Named moves (each a turn or a mirror), then the moves between two rows, first move first; the first pair answered
C (before -> after):
[  3   1  14   3  16 -11  22   3  43   2] -> [-1  7 15  4 18 -9 22  5 41  3]
[ -1 -22  -5  14 -40  12  20  22  11   2] -> [-17  -3  -5  13 -32  18  20  33   8   3]
[-31  20   9   6  20   0  -3  17  15  20] -> [ 14 -34   3   2   2 -18   4 -16  24  13]
R (before -> after):
[-16 -22 -19  12  -6 -53 -10  34  62  28] -> [  7  55   0   9   6 -43   1  35  48  40]
[ 23  27 -17 -11 -15  22 -16   3 -38  -6] -> [ 13  -5 -25 -11 -21  21 -21  -3 -42 -17]
[-25 -25  30  13   7  -5  19 -34 -27 -37] -> [-27 -53  19   5   0 -22  13 -19   7 -20]
[ 63 -38 -31 -11 -59 -15  13 -11  32   3] -> [ 75   3 -19 -12 -51 -16  16  -4  36  17]
F (before -> after):
[-33   9  35 -18  24 -46  -5   2  -4  15] -> [-28  11  38 -17  21 -46   2  -2   0  19]
[  7  37 -15  20 -41  51  28  53  27   1] -> [-15  11 -34  13 -33  49   1  70  27   2]
[-23  10  31  20  33   5   6 -32 -44 -13] -> [-39 -17  17  14  41   1 -17 -17 -39  -9]
Then:
(two moves a pair)
[ 13  24 -11  -1  15 -11 -25  57  34  30] -> [  8  45   5   9  20  28 -15  21 -51 -19]
R, R
[-13  23  15   9 -23 -13  21  34  68  40] -> [ 55   1  24  10 -37 -15  39 -24  40  14]
R, C
[ 28   7   1   4 -14  -6   9   1  14  17] -> [21 25  5  6 -6  6 10  1 -3 10]
R, C
[ 67  33   2 -27   3 -15 -12  -4   6   3] -> [ 37  45   7 -18  11  15 -11 -13 -43 -26]
C, R
[-51   1  43  39  -8  17  52 -16 -22 -30] -> [-29 -59  25  31 -25 -10  48 -20  21 -15]
C, R
[28 62  1  2 -3 20 16 10  1 18] -> [ 57  16  -2   2 -19  15  22 -28 -14  -4]
C, R
[ 33  -7  23   5 -13   9   2 -18 -16  13] -> [ -2  -1  22   9  -5  27  -4  -9 -36   2]
C, R
[-25 -14 -36  39 -22  41 -16  21   2 -20] -> [-11  10 -37  34 -18  27 -17  40  36   9]
R, R
[ 30  35 -14  -2 -11   7   3  25   6   4] -> [  7  12 -26  -5  -2  22 -19  26 -24 -17]
R, F
[-66 -62  20   8  46 -22 -28 -21  13  -3] -> [-45 -44  22   0  47 -43 -27  -7  57  29]
R, C
[ 32 -57 -34  -9   5  -3 -26  -1 -14 -13] -> [ 74  -7 -10  -1  -5 -13  11 -11  20  12]
R, F
[ 29  11  11   8   7  -7 -16 -24   1  10] -> [ 20 -11   9   9   2  -1 -18 -32 -11  -3]
R, R
[  5  72  15  -5 -35  58  34  -1 -33 -21] -> [ -9 -11   0   0 -51  58  28 -25 -48 -53]
R, C
[-44  19  -5  -7   3   4 -24  -4 -31 -14] -> [  2 -37 -17 -15 -16 -28 -22 -19  14   3]
C, R
[ 13  -9 -16  -7  10   0 -16  -6 -28  -1] -> [ -3 -15 -17  -7  11   2 -21   0 -22   1]
C, R
[ 48   3 -13   8  -8 -20  15 -25 -34  -2] -> [ -8   9 -17  15   5   6   7  -9 -63 -18]
C, R
[-18 -35 -38 -14   4   6 -35  18  -6  -4] -> [ -1 -22 -38 -23   2  -6 -32  29  18  17]
R, C
[ 71 -21   6  -8 -22 -30  16 -27  27  12] -> [-25  62  23   4  13  31   7  10 -46 -13]
C, R
[-29 -43 -10  -9  11 -24 -19   1  26  15] -> [ -2  47  12  -9  25 -18  -5   3  17  32]
R, R
[-26 -13 -10  38  13  28   1   9   9   6] -> [-17   6  -9  35  16  22   1  18  20  19]
R, R
[-43 -22  -5  45 -39  19  52 -17 -27 -50] -> [-78 -17 -14  42 -33  10  38  26  13 -22]
R, C
[ 14 -21 -15  -8 -10 -15 -11  16  35  17] -> [ 38  29   8   1 -14   1  20  -8  11   8]
F, R
[-15  -2  34   2  38 -17   4 -36 -20  -6] -> [-12 -16  33   6  31 -19  12 -40 -11  -5]
R, F
[ 30   0  14 -11  26  -4  -7 -17 -26   4] -> [  4 -10  10  -9  30   3 -11 -15 -37  -5]
C, R
[-34  42  42  39   5  -1  54   0  31   5] -> [-51  -2  34  46   0  13  52 -18  -3 -28]
R, R
[-30  22 -12  -5  26 -14 -29  48   0  18] -> [ 41  -4 -14 -12   8 -40 -14  15  22  28]
C, R
[  7  21  25   6   5  -2  22 -11  10  10] -> [ -4  -9  22   8   1   6  20 -25 -13 -13]
R, R
[-52   2  -1   4 -27  39 -26 -15 -45 -35] -> [-50 -35 -20  -7 -33  -1 -38  21  42  13]
R, R
[ 35  -3 -31 -12   9  18 -24  -5 -25   6] -> [  8  11 -30 -11  18  28 -27  11 -26   8]
R, C
[-13  -6  -2   8  -8  28   4 -11 -48 -31] -> [-16 -49 -22  -1 -18  -5  -9  17  26   6]
R, R
[ 14 -34 -17   6 -13  -3 -19  -7   1  -6] -> [ 36   6  -2  12 -17  -7   3  -8  17   8]
R, F
[  0  25  20   3  17 -13   1  -9  -3   8] -> [  6   3  19   6  11 -13   3 -27 -15  -6]
R, C
[  0  23 -18   6 -32  26  10  24   9  -3] -> [ 19  -5 -18   7 -39  22  16   2   2 -16]
R, C
[-10 -23 -38 -10 -15  25 -25  27 -19   2] -> [  5   9 -33 -14 -10  18 -21  39   3  25]
R, R
[-35 -47   5 -14  28  -6 -52   4 -21  -5] -> [-12   3   9 -22  31 -24 -49  29  23  34]
R, R
[-51  -9  15  12  -8  17  13  16 -15  -6] -> [-29 -53   8   8 -21  -3  14   2   9   0]
R, C
[-64 -16   0   3   6   3 -15  11  -3   0] -> [-21 -53  -8  -2  -8 -21 -10  -7  26   8]
R, C
[ 29  -1 -35 -14 -12  12 -18   9 -33 -14] -> [  4  13 -35 -15  -4  17 -27  29 -26  -9]
R, C
[ 64 -24 -46 -15 -43  -9  -1  12  14   2] -> [ 28  65 -31 -13 -18  10  -5  47   5  16]
R, C
[ 14  28  -5 -20  44   1 -34   6 -33  -5] -> [ -4 -28 -17 -18  35  -4 -41   2 -32 -18]
R, R
[-21  32  -3  -5  23  -4 -28  -8 -23   8] -> [-34 -12 -11  -4  16  -7 -35 -11 -21   0]
R, R
[-11 -54 -26  -7  24  -5 -23 -11 -12  -8] -> [-25  -9 -24  -9  34 -10 -29  26  20  23]
R, C
[-52  34  35   9  48  26  -1   4   5 -17] -> [ 27 -47  20   1  15 -21   7 -36  55  -7]
C, R
[ -9  55  24  -7  21   5   9  -4 -26   1] -> [-42 -37   5  -2   4   1   0 -15 -33 -26]
R, R
[-28  21  30  -8   7 -14  12   2  11  12] -> [-39  19  26 -11  12  -6   6   4  -4   7]
F, R
[ 36 -25  -9  -1  -6 -10  -1 -13   8  14] -> [-15  26  -1   6  15  20  -4  12 -27   5]
C, R
[-10  -8 -19   4 -20  16  21 -14 -37 -27] -> [ -7 -33 -32  -4 -26 -12  12  10  25   9]
R, R
[ 22 -37  -6  -3 -51  16  38 -16  22   2] -> [ 37  11   3  -5 -45  14  44  -6  31  19]
R, R
[ -5  27   3  -2  28   5   8 -23 -26 -17] -> [-22 -40 -13  -1  19 -15  -2 -16   0 -15]
R, R
[-50  11  15  14  -3  24  16  16 -38 -15] -> [  3 -63  -1   6 -28 -19  18  -3  17   2]
C, R
[ 46   4  12   8  -3 -37 -25 -58 -15  12] -> [-22  31  17  17  15  -1 -35 -39 -56 -12]
C, R
[-24  -5   0 -19  45   0 -26  22   4   8] -> [ 20 -15   1 -25  33 -19 -21   7  25  22]
C, R
[  5  31 -18   3  -1 -11   5  16   5  43] -> [ 32  26 -14   6  -4 -13  14  -8  -9  34]
C, R
[ 41  -3 -11 -26  22  -5 -23  12  31  30] -> [ 57  23   1 -23  24   4 -16  -1   6  21]
R, C
[ 15 -24 -41  -5 -14  50 -23  42 -51  11] -> [ 20 -25 -47  -9 -13  33 -30  60 -12  34]
R, R
[ 29  74   1  23   6  -5 -50  18   0  17] -> [ 60   4   0  29 -14  -6 -40 -37 -39 -25]
R, C
[ 24 -18 -30 -14 -29   6 -40   6 -15   3] -> [  6  17 -29 -14 -15  12 -43  28  -8  15]
R, C
[-28 -38 -14  12 -14 -18  22  -4  44   2] -> [  0  13   9  19 -19 -14  49 -16  44   8]
F, R
[ 35 -17  29   8  -3 -12  17 -35 -26 -18] -> [-28  -9  27  12  11  10   5 -11 -45 -30]
C, R
[  7 -21   7  25  -7 -33   4 -21  32  22] -> [ -2  32  20  26   6 -24   6  -6  24  33]
R, C
[ -6 -14  18   3  11   3   4 -44 -32 -17] -> [-54   4  14   3  24   9  -7  -4 -14  -2]
R, C
[-28 -57 -32   2 -34  35  -7  25  -3 -46] -> [-39 -34 -33  -2 -29  22 -12  59  36 -16]
C, R
[  1  30 -18   5  25  -7 -16   2   4  22] -> [-11  11 -16  11  24   6 -15 -15 -31  -7]
R, R
[ -8 -29 -21  -9   1 -22 -18  10  22  30] -> [-13  31 -11  -7  16  -8 -15  25   9  37]
C, R
[ 19 -71 -14  11 -51   3  21 -29  -2 -32] -> [-55  44  -7  11 -12  21   7  60  28  16]
R, C
[ -3 -69   5  -5  29 -36 -25 -30  -2  -4] -> [-35  15  12 -10  54 -30 -32  24  25  32]
R, C
[ 43 -54 -40 -34  -7  -8 -35  -7 -11 -10] -> [ -3  38 -31 -34  21   9 -44  52   3  22]
R, C
[ -2  31  23   0  40  -8  -7   3 -21  14] -> [-22 -26  13   3  32  -7 -15 -10 -32  -7]
R, R
[-42   1  11  18 -12  17  17   6  -7 -25] -> [-40 -11   4  14 -16   0  14  21  29  -3]
R, R
[  6 -28  -2  13 -11  36  12 -48 -87 -51] -> [ -18 -109  -41   -7  -12   -6  -25   -8   -8  -16]
F, R
[-28 -44 -10   3 -10 -11  -6  14  17   0] -> [  0  39   6  -1   1 -12   4  25  26  26]
R, R
[-18  28 -14  22   8   2 -11  48  10  16] -> [ 45 -36 -15  24 -17 -18   2 -10   3  -4]
R, C
[ 23 -11  -5  27 -24 -14  22 -21  22  -6] -> [-10  45   4  26  -6   1  17   6  15   6]
R, C
[-6 26 -2 22 -6 13 25 11  1 -2] -> [  6  -8  -7  22 -17   9  26 -10  -5 -16]
R, C
[ 37 -39 -22  -6 -21  -4  -4 -34 -24 -22] -> [ 55 -19 -26 -15 -18 -27  -5  -8  29  17]
R, R
[-13 -29  44  15  -5 -17  35 -13  42  -6] -> [-17  11  50  14   6 -13  37   1  45   6]
R, C
[  0 -38  -6   4  -1  -4  -2 -18 -10 -11] -> [ 18  -3  -2  -2   1 -19   0   5  30  23]
R, R
[ 7 49  2 12  2 10 19 24 28 17] -> [-35  20 -17   3  16  30 -14  32 -15 -10]
R, F
[-38 -46  -8  -9   5  10 -15  -2 -33 -32] -> [-16 -14 -14 -22   7 -22 -14  38  48  25]
R, R
[-11  37  -5  -5  18  23 -41  52 -19  14] -> [ 48 -52 -14  -5 -11   3 -32  -8 -27 -16]
R, C
[ -2   4 -43 -16  -4   2   7  20 -32 -24] -> [  6 -17 -50 -16 -12  -9   8  19 -10 -18]
C, R
[-12 -43  -1   4 -17 -24   2   5  48  11] -> [ 18  19  30  17 -23 -12  39 -17  32  11]
F, R
[-49  33 -15 -16   3  38 -20  30 -23  12] -> [-62  -4 -23 -16  -2  34 -24  29 -18   4]
R, R
[-28 -66   9  23 -11   2  38 -16  -4  -2] -> [  0  -3  17  12  -2 -18  40  15  50  49]
R, R
[-31  45  31  39  -7   7  41  -3  -5  12] -> [-73 -13   4  32   0  12   6   6 -25  -9]
R, F
[ 20  23 -19 -10 -13   4  -9  25  21  18] -> [ 12  26 -12  -4 -10  27  -3   1 -30 -16]
R, R
[ 44   8  -4 -11 -12 -21   2   9  29  46] -> [ 44  31  11   0  -7  13  11 -24 -48   2]
R, R
[ 19 -28  26   2 -18   5  30 -31 -12 -50] -> [-55  27  26  -1   8  21  14  31   4 -25]
R, C
[ -3  -6  -4 -19  -8   3  -4 -23 -13   0] -> [  5  -7   0 -15 -12  -1   3 -24  -2   5]
R, F
[ 13  45  -6 -12  35 -15 -24  13  38  44] -> [ -4  39   7   2  35  24 -17 -32 -56 -18]
R, R
[ -2   8  28   9  20 -19   8 -31  -4 -16] -> [-10 -20  19   9  15 -27   1 -27  10 -13]
R, R
[ 34   6   8  -1   6 -20   7 -16   9   7] -> [ 28  -3   9   5   5 -10   6 -28 -14 -13]
R, R
[-28 -19 -24  -3 -29  26   2  30   3 -10] -> [ -7 -13 -25  -8 -32  13   2  37  32   8]
C, R
[ 18  21  -1   5 -31  26  24  -3 -17 -12] -> [  5 -29 -16   4 -38  17  17  -1   0 -13]
R, R
[ 12 -33  21  13  -5  19  15  -2  33  -3] -> [-17   7  28  17   9  38  15  16  17  -4]
C, R
[ 48 -28  -3   9 -40 -14  32 -31  -5 -22] -> [-43  24   1  17 -13  28  18  12 -43 -33]
C, R
[ 18 -45 -44   7 -12   8 -22  12 -11   9] -> [ 53  -4 -26  11 -16  -6   5   8  17  30]
R, F
[ 21   0 -20 -18   8   1 -22  -6 -12   2] -> [  8   7 -15 -16  13   9 -23  -1 -21   0]
C, R
[-11  38  -3  -2 -12   9   2  35  15   6] -> [-24  17  -2   7 -14  25   3  14 -25 -26]
R, R
[-38  70 -16 -10  26  29 -34  55 -25  14] -> [ 47 -75 -34 -11 -21  -3 -23 -36 -34 -30]
R, C
[-15  50 -21 -18  34  -8 -13  34  31  30] -> [-28  42 -10  -6  35  28  -7  -4 -50 -25]
R, R
[  2 -18  52  26  -2 -38  29 -15  53  16] -> [ 10  29  67  30   5 -20  39 -31  11   2]
R, R
[-26 -20 -26  -8  19   7 -43 -14  -8   2] -> [ -9  12 -22 -12  22  -2 -42   2  16  28]
R, R
[ 21 -61  -5   0  -7 -32  -7  -6  32  10] -> [  2  37   8   0  19 -19  -5  32  40  39]
R, C
[-30  23  57  13  52 -60   5 -21  14  21] -> [-42   7  60  20  49 -42   8 -40 -21  -9]
R, R
[ 36  17 -15 -27 -12  -2 -28  19  39  26] -> [ 43  54   5 -13 -12  25  -5  -7 -10   1]
F, R
[-31  32 -18 -21  44  23 -31  28 -15  16] -> [ 51 -32 -27 -28  17 -17 -21 -14  24  25]
C, R
